(in the rows, 128 means zero)
Named turns come first, each shown by rows before and after it. Which turns, in which order, take the first row of each pair that follows to the second? Write the first one first, as in the answered first pair.
D:
[135 131 144 147 123  84 127 166 125 145 169 137  94 121 109 134 110 120] -> [122 128 152 145 106  89 127 174 129 150 159 146  99 115 111 130 116 126]
[154 130 104 155 159 115 118 125 120 204 170  35 109 143 106 101 106  99] -> [128 107 145 114  87 117 100 159 166 222  98  85 131 111  92  70 133 139]
[ 88 146 106 137 146 109 160 128  82  96 149 130 158 135 134 136 130 158] -> [ 71 158 119 127 134 108 148 123  82 122 130 119 163 122 122 134 131 163]
R:
[127 129 120 133 119 122 110 139 139 152 113 112 126 103 127 118 126 149] -> [109 147 114 140 140 120 117 131 117 129 113 110 129 109 117 140 111 145]
[114 139 139  97 105 121 103 132 156 214  97  95 117 105  86 131 127 140] -> [ 79 181 119 115 167 118 133 110 101 144 114  88 125 130  87 175  96 119]
[ 86 137 149  98 122 108 126 104 133 115 127 139 106 113 125 140 131 121] -> [101 129 140 111 133 109 139  98 129  90 144 149 107 123 138 149 131 114]
[118 121 172  92 105 146 147 148 105  43 115 226 179 136 182 145 136 167] -> [128 112 180  83  81 140 134 162 132  73 102 226 174 119 176 122 144 174]
H:
[ 73 142 170  75  72 120  60 144 177 188  54 120 104  96  69 116 137 206] -> [ 87  98 167  92  95 129 134 162 162  36  57 224 150 134 141 154 153 194]
[126 112 144 123  98 127 135 156 146 108 103 158 135 132 139 130 148 139] -> [ 87 162 137 131 144 119 128 136 108 100 110 123 133 136 111 147 122 133]
[149 116  99 143 119 131 108 119 154 172 134 135 110  98 122 120 156 114] -> [136 118 103 155 145 136 143 119 130 101 138 172 124 120 156 150 153 110]
F:
[127  98 143 121 105 126 122 140 150 164 103 150 145 121 127 115 141 128] -> [146  84 134 128 107 125 136 139 152 147 115 157 142 134 143 111 142 126]
[201  62 101 129  93 155 133 143 164 176 153 120 116 130 162  97 165 119] -> [107 122 137  89  88 146  92 156 158 196  83 128 132  97 109  96 163 154]
[146 124 139 135 117 125 134 146 154 144 117 132 115 120 161 119  90 113] -> [132 134 139 128 112 129 130 146 152 150 102 129 120 120 147 117  85 118]
[178 140  91 149 115 110  90 112 144 183 185  79 106 115  86 118 122 123] -> [ 66 169 139 101 109 107  97 139 139  98  95 172 159 103  77 144 134 156]
Now pairs of rows:
Between the rows of a pair lie 2 to 3 turns.
[101 186 107 157 171 116  96  78  90 162 149  43  93 133  97 167  95 107] -> [ 87 106 170 111  87 123 131 146 153  75  53 212 161 116 150 146 157 147] : D H
[143 107 128  92 131 124 107 109 170 204 106  68  77 125 123 123 106 140] -> [130 119 104 122 198 121 147  88 120 128 142  65  90 155 150 178  84 103] : R R
[118 153 120 141 154 113 103 105 108 167 156  76 116 142 121 142 109  95] -> [165 111 111 149 127 120 108 118 130 170 161  92 116 148 149 123 121  97] : R R
[116 146 111 144 171 125 124 105  95 107 149  91 118 143 123 161 115 111] -> [137 107 134 122 101 130  97 131 160 187 114 111 112 114 119 100 147 134] : F H
[184  89 102 139 108 135 123 129 150 192 163  94 101 122 131 103 129 122] -> [124 125 108 151 169 129 165 126  98  51 149 146 134 142 151 170 111 113] : H R H
[190 137  93 141  68 174 105 169 161 203 100  89 112 142 123 103 154 124] -> [179 167  62 184 151 165 139 136 101 121 146  70 105 175 148 162 120  94] : H H R
[172 117 169 121  34 163 138 174 136  94 101 156 116 150 119 123 179 151] -> [108 176 181 113  66 157 129 163 102  66  76 154 125 147  90 152 158 160] : R H
[ 86 157 120 111 158 111 111 130 125 100 110 123 135 133 103 162 113 131] -> [138 127  93 118 140 115 102 123 147 168 146  80 112 130 107 127 115 124] : F H
[120 138  81  79 156 147 121  95  83 104 153 122 132 156 135 162  93  79] -> [162 100  72  94 140 156 131  96 101 109 165 131 130 165 156 146 103  77] : F R
[ 80 157 176 108 118 155  82 126 144 176  78 101 109  96  94 128 143 162] -> [179  97 129 157 134 156 112 114 148 192 170  65  85 122 141 116 145 125] : F F
[121 110 116 136 145 127 141 119 117  62 145 155 143 133 148 145 135 107] -> [ 73 150 126 123 154 118 109 109 102 104 125 107 136 118 100 144 117 121] : H R F
[ 79 165 147 105 139 122 126 136 102 100 103 150 137 121  99 142 109 132] -> [ 85 163 147 101 123 124 106 139 119 157 102 124 130 117  83 118 112 142] : D H
[149  91  97 182 129 120 163 132  94  95 208 127 132 200 134 137 159 125] -> [149 109  95 170 117 121 121 125  99 180 200  68 110 184  95 120 151 127] : H R
[ 63 189 150 116 166 110  86 130  73 137  87 108 121 122  61 147  98 121] -> [127 164 126 131 149 115  77 127  91 208 125  69  93 125  67 112  99 108] : F H
[ 80 119 170 109  75 165 146 135 125  90  86 174 142 101 126 147 126 132] -> [144 100 134 155 113 171 180 111 110  72 159 140 124 133 166 157 116  94] : H F
